In the rows, zero is written as 128.
runs of hidden systems:
trace 1, R (9 x 20):
[[118 132 135 136  86 118 140 109 110  78 129 107 135 121 139 157 141 159
  140 175]
 [127 194  96 147 112 105 138 154 103 102 137 123 103 128 131 134 159 139
  101 133]
 [149 120 104 123 150 109 169 159 110 147 158 130 120 104 142 106 132 107
   86 102]
 [124  89 143 118 156 159 164 116 119 140 109 111 161 111 109 140  82 125
   93 118]
 [ 76 131 142 129 145 140 102 114 158 116 103 156 125 141  91 169  82 127
  120 126]
 [ 90 109 125 110 117  94 115 128 169 110 137 170  91 132 152 140 142 129
  169 124]
 [117 110 135 129  80 119 172 109 107 104 134 105 118 127 154 108 176 150
  166 145]
 [140 177 130 181 107 116 144 130  70 109 147  91 135 124 103 126 156 127
  106 154]
 [164 147  82 141 163 101 112 163 110 124 155 129 133  93 134 139 106 103
   66 121]]
trace 2, C (9 x 20):
[[100 156  93  92 127 141 119 168 137  72 128 142 122  87 153 127  78 104
   64 143]
 [ 86 121 140  74 131 119 147 147 172 163 100 169 140  84 134 173 125 187
   90 131]
 [ 93  81 136 156 160 121 168  84 131 166  87 137 128 145  96 162 141 150
  153  63]
 [ 96  79 149 186 127 124 148  95 115  86 165 121  91 168  78 100 114  78
  169 134]
 [138 147 142 116  73 113 120 126 116  40 170 114 116 133 148 148 129 123
  148 215]
 [134 217  77 105  92 124 136 155 108 100  91 109 126 109 176 153 171 184
   95 139]
 [122 141  91 148 155 106 179 168 109 189 124 131 126  85 116 108 155 145
   51  79]
 [142  35 153 143 192 119 154 110 119 157 149 132 164  92  94 153  69  87
   91 105]
 [ 87  89 150 112 147 164  89  89 168  67 100 147 127 163 104 173  39 103
  154 143]]
trace 3, T (9 x 20):
[[131 161 114 132 148 152 170 110  92 104 107 111 120 170 111 164 107 117
  105  99]
 [ 98 142 150 119 141 109 141 144 116  98 172 163 109 120 133 133 114  57
  107 118]
 [102  96 141  99 110 103 129 130 127 124 133 140 157  56 175 130 150 134
  128 137]
 [ 86 138 108 156 111 137 127 122 129 142  73 111 136 108 105 126 150 190
  121 128]
 [137 121  98 181 147  96 139 130 139 130 143 131  85 166  75 144 124 143
  116 124]
 [174  91 109 116 145 122 167 121 106  86 153 112 118 140 151 147 103 102
  121 127]
 [108 175 150  85 116 159 151 137  98  94 118 116 153 109 159 133 115 106
   95 139]
 [ 83 169 143 130 132  95 105 149 133 159 132 171 135  91 124 138 156 126
  107 112]
 [116  55  98 156 143 102 129 118 151 159 114 137 120  98 127 109 141 154
  147  98]]
trace 4, E (9 x 20):
[[101 110 117 141 139 140  93 128 120 139 111 129 146  99 156  60 135  82
  151  77]
 [110  85 150 139 110 132  99 132 163 154 125 121 147  89  99  99 112 165
  128 188]
 [181 130 108 153 134 116 113 105 136 133 109 105 129 160 107 180 129 188
  142 153]
 [152 157 101 125 131 138 150 140 127 116 144 124  76 195 134 101 133 104
  141  98]
 [132 149 184  77 122 137 148 151 115 146 170 139 146 115 155  98 128  76
  114 137]
 [128 139 134 139 143 136  80 111  94 130  95 113 195  74 148 146 117 123
  119 121]
 [100 111  79 174 138 127  70 135 167 141  92 137 110 123 102 104 116 156
  135 116]
 [147  85 141 106 124 119 159 134 179 168 146 137  95 161 110 124 136 176
  150 157]
 [167 142 159 116 122 158 177  96  85 113 128  88 140 175 132 148 135 120
  147 131]]
trace 5, D (9 x 20):
[[ 98  91 139 140 133 157 179 130 123 139 134 116 116 137  93  81 106 107
  107 114]
 [120 121 163 144 127 109  93 116 127 105 153 137 154 100 103 164  95 115
  116 176]
 [130 153  85 118 119 123  85 122 138  85  96 132 115 140 170 155 135 142
  160 118]
 [110 143 126 114 108 135 169 150 144 162 119 129  95 148 129  85 166 164
  131 118]
 [159 103 173 142 146 110 169 114  93 163 161 114 162 113 109 142 138 120
  115 135]
 [142 119  93 154 156 130 102 120 103  74 131 112 134 122 137 137  85  78
  113 118]
 [ 92 143 107  98 116 137  93 167 184 120 117 157 103 117 142 108 106 146
  114 151]
 [126 133 160  98 123 124 141 112 142 174  98 140 147 127 138 168 160 186
  148 124]
 [130 119 126 177 148 125 165  94  86 131 128 110 117 164 103 128 148 104
  148  80]]
trace 6, E (9 x 20):
[[175 144  66 133 127 140 193 167 126 120 129  89  93 147 102 129 107 182
   56 154]
 [151 185 150 100 184 128 174 149 116 161 154 160 118 175 101 180 105  95
   64  85]
 [ 90  99 155  79 181 145 119 104 128 122 109 171 157 117 170 143  90  46
  141  49]
 [ 16  95 154 119  90 160  91 102 157  96  70 140 153  76 137 108 115 146
  166 146]
 [ 98 123 132 189  75  76 107 103 142 126 115 123 113 118  97 157 192 218
  176 183]
 [201 105  81 184 114  77 187 125  97 115 180  91  74 171 124 113 182 146
  150 133]
 [187 147 129 107 136 144 200 170  82  98 204  98 117 140 129  97  87  64
   55 152]
 [136 191 135  81 178 140  91 156 107 121 123 153 184  82 147 189  65  78
   41 120]
 [ 58 121  83 111 174 131  68 130 175 157  39 185 139  88 153 151 108 145
  122  40]]
trace 7, S (9 x 20):
[[106 117 134 132 137 139 206 108  78 117 107 102 154 102 121 156 126 134
   86 108]
 [ 64 128 121 182 153 124 104 126 130 107 119 147 120 115  68 140  87 102
   96 119]
 [ 99  70 112 107 132  82 117 139 182 105 150 180  97 104 145 154 110 129
  136 130]
 [102 112 123  99  90 134 189 109 128  88  98 111 112 133 153 161 148 183
  146 143]
 [ 91 189 152 178 109 117 155 115  91 123 137 122 110 160  79 144 164 130
  123 131]
 [134 118 118 161 151  66 132 145 100 122 193 153 115  94 133 125 142  71
  107 109]
 [136  90  93 103 125 134 156 144 120  88 127 107 144  72 158 140  88 141
   75 153]
 [ 88 161 130 121 138 152 129 125 157 127  79 138 131 137  82 185  91 180
   87 140]
 [ 86 112 125 139 160 101 135 116 157 159 120 179  91 159 116 143 145 115
  157  58]]
trace 8, U (9 x 20):
[[178 174 149 108 152 140 120 127 118 174 113 118 162 145 125 170 129 150
  110 130]
 [126 119 110 140 173 144 135 121 135 151 112 140 108 168 118 109 115  91
  140  55]
 [ 95  65 166 108 127 136 122 126 161 132 149 146 134 106 131  93 101 102
  147 145]
 [121 146 146 126 101 133  84  97 121  95 100 114 161 117 150 165 139 153
  166 165]
 [130 169  83 173 110 107 112 139 124 125 121 118  86 156 123 106 174 153
  148 119]
 [180 103 137 136 133 104 172 153 118 171 188 116 122 120 118  90 148 124
  106 144]
 [177 127 137 115 162 164 129 116  91 123 120  92 175 120 135 142  79  96
   97 127]
 [ 94 157 104 120 157 154  67 146 165 123  94 158 118 139 125 120  82 104
  116  99]
 [102  99 150  85 124 104 118 130 185 170 124 177 116 119 152 136 153 156
  164 116]]
trace 9, T (9 x 20):
[[ 79 135 170  93  99  93  95 113 172 110 134 183 106 138 152 171 155 141
  191 147]
 [116 128 108 143  76 112 141 112 112 123 115 107 105 135 176  80 218 160
  200 115]
 [176 156 120 208 109 132 141 132  68 139 157  58 130 135  86  69 162 130
  118 155]
 [217 142  93 161 180 108  71 148 109 121 162 113 156 112 112 161  72  95
   70 153]
 [147 124  92  42 172 163 100 164 178 129  97 154 140 113 180 137  53 114
   82 102]
 [ 71 128 195  43 136 170 175 134 182 202  95 171 127 149 128 126 130 149
  131  94]
 [ 64  88 205 167 128 111 140  64 121 156 123 151 131 157  91 141 172 117
  209  93]
 [ 98  83 118 206  78 109  95  90 112  39 151  98 105 131 117  92 138 112
  204 178]
 [192 182  84 137  66 111 102 163 112  68 156  78 114 113 153 117 147 175
  113 232]]
trace 10, U (9 x 20):
[[109 129 114 122 134 160 116 148 167 131 110 132 109 143 104 104  87 139
  109 141]
 [123 139 176 102 136 114 124 125 146 156 142 158 133 139 126 159 135 128
  141 133]
 [120 118 123 133 127 135 150 102 105 109 108 115 126 140 155 120 152 113
  166  90]
 [ 97 114 129 163 104 131 120 138 123 115 139 114 125 104 106  81 128 126
  123 155]
 [166 148 128 137 130  94  95 135 120 124 149 129 148 106 130 167 132 141
  115 164]
 [168 140  79 117 145 134 141 138 130 130 107 117 111 153 150 130 125 141
  119  97]
 [112 117 154 113 138 157 158 143 146 164 132 134 123 139 102  92 107 119
  106 124]
 [116 123 171 118 149 127 110 100 116 130 124 143 162 118 131 162 114  95
  142 118]
 [100 118  91 140 117 122  98 116 138  91 101 133 110 125 153 122 130 127
  162 109]]
trace 11, D (9 x 20):
[[102  95 140 134 106 120 151 109 114  57 150 121 110 131 134 132 115  99
  153 150]
 [100 179 122 126  76 127 124 146 112  76 130 113 123 105 143 126 145 149
  116 177]
 [156 172  97 127 122  86 138 153 112 152 129 132 131 102 154 156 179 172
  103 122]
 [162  88  91 128 168 120 182 135 117 155 129 119 119 127 137 131 126 128
  100  78]
 [108  83 142 122 151 148 156 131 140 111 142 132 128 122  90 138  58 102
   84 140]
 [ 81 141 150 113 125 123  85 115 154  82 115 161 131 123 124 188  92 125
  134 155]
 [ 81 158 117 122  94 111 125 116 143 109  96 145  96 145 156 138 183 164
  176 110]
 [127 119 139 157  96 108 193 124  97 152 148 101 111 129 119  93 196 156
  141 129]
 [190 111 119 166 138 109 155 128  71 110 175  87 152 103 115 133 117 107
   89 161]]
trace 12, R (9 x 20):
[[127  98 115  85 148 166 144 154 167 173 117 137 110 144 148  58 108 109
  125  85]
 [121  95 215 114 135 153 143  89 129 175 125 123 169 141 100 138 116 125
  154 140]
 [111 147 122 173 134 117  51  88 120  98 100 134 137 143 119 169 131 119
  176 120]
 [128 128  88 127  92 105  84 161 158 101 151 137  93 115 164  69 151 124
  156 156]
 [190 136 147 102 101 128 176 140 106 164 148  89 144 121 150 117 167 175
  122 167]
 [164 184 113 168 169 150 139 117  77 152 104  93 148 162  98 146 123 118
   96  87]
 [119 111 119 130 182 137  80 152 153 139 146 159 128 118 120  92  65  53
  101  94]
 [120  66 166  62 129 147 110 116 179 144 105 147 159  95 158 145  93 154
  150 154]
 [ 88 161 140 138  99 144 121  93 146 133  67 123 116 172 113 156 167 196
  181 128]]
trace 13, S (9 x 20):
[[108 148 110  83  91 145 147 132 138 105  84 113 137 105 166 149 140 194
  119 152]
 [106 169 143 167 132 120 139 122 123 179 107 128 123 151  76 140 168 164
  125 106]
 [149  73 122 174 164  94 141 119 110 142 173 134 110 132 115 101 130  72
  142  91]
 [143  93 124 105 116 149 139 134 122  62 149 102 133 111 148 121  73 105
  114 181]
 [105 203 138  93 118 138  98 139 148 113  95 148 136 131 130 189 119 168
  107 158]
 [108 150 105 133 146  98 138 136 134 184 103 162 109 131 148 125 188 142
  139  47]
 [121  48 141 160 122 138 185 116 108 145 147  97 128 116 109  57 133 111
  137 120]
 [137 117 159 154 129 133  93 102 117  70 150 108 156 126  92 163  71 111
  124 201]
 [137 195  78  99 134  97  72 154 159  90 119 167 101 139 168 185 128 136
  122 124]]
trace 14, X (9 x 20):
[[140 165 106  54 121 124 130 169 139 115 126 145 134  93 198 141 131 137
   95 131]
 [ 86 158 131 123 135 150 148 127 123 176  69 128 150 108 119 137 148 170
   99  87]
 [ 89  65 146 186 159 107 133 103 142 158 132 147 118 132  69 130 120 116
  144 100]
 [139  54 128 127 115 121 126 104 137  63 155 116 117 130 139 134  95 110
  166 173]
 [136 200 123 102  76 147 122 139 116  71 120 101 117 147 153 142 140 159
  129 186]
 [133 215 128 133 124  93 145 157 100 170 142 145 116 133 135 136 196 134
  105  96]
 [131  74 117 144 171 113 168 135 103 173 143 131 143  85 133  90 130  85
   97  63]
 [114  61 119 139 149 168 114 118 144  97 107 108 151 102  92 130  36 123
   94 157]
 [120 150 120 108 127 119  76 116 178  87 104 156 110 162 118 208  99 173
  146 166]]
trace 15, C (9 x 20):
[[ 65 117 139 150 105 131  86 152 178 152 143 157  85 138 108  30 145 108
  168 128]
 [190  88 165 130  95 100 117 106 127 154 151 101 156 110 151 126 176 170
  185 185]
 [189 183  74 170 139 166 102 116  82 113  81  63 142 165 130 117 129 137
  129 114]
 [157 172 112 128 148 118 111 198 143 156 183 148 100 134 111  76 107  81
   67 135]
 [179  90 155  45 164 121 126 133 145 169 135 148 179  83 190 158 110 117
  119 119]
 [ 74 123 140 120 153 196  94  95 145 150  41 126 156 146 113 114  95 130
  153  77]
 [ 82 115 164 173 120  98  85 131 176 161 159 170  87 156  74  91 147 120
  176 139]
 [192  84 125 129  98  98 128  95 116 103 153 100 124 142 179 129 172 143
  204 153]
 [159 198  99 143  99 188 130 138  81  97 100  55 137 156 132  76 131 134
  114 153]]
trace 16, X (9 x 20):
[[ 36 189 180 153  95 157 159 142 106 126 121 129 130 118  55 115 126 134
   78 167]
 [125 107 123 176 157  28 101 112 109 112 169 172 136  81 126 208 150 109
  128 115]
 [127  64  40 116 109 135 170 131 131  65  99  98  92 112 185  95 127 151
  136 109]
 [110 170 167 110  95 160 187 153 138 133 134 110 112 149  67 140 107 182
   71 202]
 [139 165 153 139 173  75 141 100  88 125 148 165 141 143 125 227 146  91
  122  76]
 [ 66  84  74 120 129 137 149 134 128  76 118 142  97 107 178  61 121  71
  137  67]
 [ 83 114 165 111  84 143 132 153 155 122 132 125 145  68  96 121 101 176
   81 226]
 [157 155 117 167 145  80 114  84  99 121 104 128 151 134 118 240 166 185
  140 124]
 [111 103  70 149 126 119 186 134 125 111 138 132  47 182 137  73 156 106
  156  65]]

runs to name:
trace 17 (2 x 20):
[[115 234  81 128 100 164 160 158  92 118  81  88 125 133 130 118 149 165
   73 117]
 [107 139 136 154 183  76 154 161 142 196 160 184 106 118  73 148 134 112
   69  86]]
 | X
trace 18 (2 x 20):
[[116 127 110 127 157 180  90 145 163 170  75 123 145 120  98  96  73 146
   95 112]
 [129  91 165 106 159 126 104 127 198 185 132 170 115 163  97 143 104 138
  152 127]]
 | R
trace 19 (2 x 20):
[[ 98 128  37 172 121 115  99 163 130  78 115 121  99  87 138  81 117 121
   96 119]
 [131  91 150  89 123 113 159 158 190 162 153 149 118 112  98 156 106 192
   91 189]]
 | S
trace 20 (2 x 20):
[[144 121 166 115 127 133 158 131  99 139 168 118 148 114 135 101 129  88
  115 140]
 [131 143 131 132 144 136 107 114 103 124  99 116 174  97 130 170 110 137
  106 128]]
 | R
trace 21 (2 x 20):
[[130 123 157 140 138 183  58 113 145 176  82 108 180 123 104  92  99 141
  151 137]
 [161 138 120 161 150 106  42 131 174 172 133 152 109 165 105 121 134 136
  171 129]]
 | C
trace 22 (2 x 20):
[[ 85 102 125 110 142 139 115 134 174 154  92 155 132 106 117 134 105 157
  118 116]
 [103  87 140 136 129 117 139 105 167 142 118 145 100 157 105 144 132 159
  166 127]]
 | R
trace 23 (2 x 20):
[[179  97 115  97 152 141 183 127 148 184 122 119  99 181 144 106 147 146
  149  80]
 [108  97 197 131 134 188 155 105 108 147 134 100 156 143  90  81  88  78
  131 132]]
 | U
trace 24 (2 x 20):
[[160 158  69 145 181 103  63 143 126 135 107 143 148 103 141 171 105 119
   93  89]
 [113  73  99  87 137 162 129 157 192 155 107 139 109 121 144  68  92 137
  124 112]]
 | R
trace 25 (2 x 20):
[[138 134 102 121 110 126  70 129 136 100 125 126 126 120 183  96 142 114
  174 129]
 [137 153 125 115 104 159 136 146 131 167 100  99 137 126 136  79 156 174
  125 137]]
 | D
trace 26 (2 x 20):
[[149 179 158 103 113 106 119 128 102 136 144 137 150 118 168 155 175 123
  146 134]
 [135 135  88 142 140 131 143 133  91 138 110 108 133 110 164  90 157 106
  122  70]]
 | D
trace 27 (2 x 20):
[[153 111 159 126 168  85 129 111 140 184 148 159 146 131 108 190 133 141
  131 115]
 [ 92  80 106 133 141 157 120  91 130  91  85 122 124 141 149 115 107 106
  170  86]]
 | T
trace 28 (2 x 20):
[[153  98  76 106 152  92  96 158 162 108 143 156 123  86 163 160  94 131
   96 132]
 [119 117 110  79 121 166 178 127 161 132  75 119 117 141 137 151 113 192
  109 125]]
 | S
trace 29 (2 x 20):
[[158 147  94 169 150  99 113 125 114 187 113 128 124 138 135 113 188 143
  148  71]
 [165  66 118 170 147 147 122 126 120 150 150  90 134 131 105  53  98  91
  133 126]]
 | R
trace 30 (2 x 20):
[[ 96 159  91 179 120 117  58 156 151 116 123 136 118 104  95 105 111 137
  104 157]
 [180  91 101 110 144  78 123 145 166 162 138 147 118 110 154 166 146 182
  129 136]]
 | X
trace 31 (2 x 20):
[[ 91 169 123 101 115 145 116 142 158 135  93 148 114 138 135 131 132 155
  125 120]
 [110 111 153 135 131 111 147 117 129 173 128 140 127 125 126 114 169 134
  154 100]]
 | S
trace 32 (2 x 20):
[[133 168  91 133 144  91  97 144 143 154 113 161 115 125 143 157 165 152
  126  96]
 [142  67 107 128 141 128 171 133 131 159 133 118 114 121 146  76 137 121
  137  88]]
 | C
trace 33 (2 x 20):
[[113  85  93 178 120 124 202  99  86 141  90  86 131 111 125 112 182 174
  134  84]
 [157  91 113 205 141 102 156 138 110 108 183 101 108 125  50 126  90 125
   75 181]]
 | D
trace 34 (2 x 20):
[[160 119 143 147 161 146 119 111 122 159 118 111 160 133  89 147  95 134
  111 134]
 [130 129 114 129 153 146  85 122 158 113 113 143 111 167 119 136  88 108
  148 115]]
 | E
trace 35 (2 x 20):
[[119 169 144 130 110  88 106 146 120 103 174 152 117 116 141 140 150 103
  131 157]
 [145 132  96  98 113 118 137 138 111 119 112 117 139  95 198 123 166 141
  136 110]]
 | D
trace 36 (2 x 20):
[[182 198 145 108 124 101 144 144 133 115 168 138  98 184 106 207 126 156
  108 183]
 [146 194 108  95 163 119 181 144  79 145 132 143 120 146 175 144 159  80
   93  39]]
 | S
trace 37 (2 x 20):
[[147  71 110 131 143 158 135 122 129  85 134  98 127 132 124 108  62  99
  120 143]
 [107 175 167  77 113 152 119 139 147 101 124 142 136 138 127 165  93 135
  109 176]]
 | R
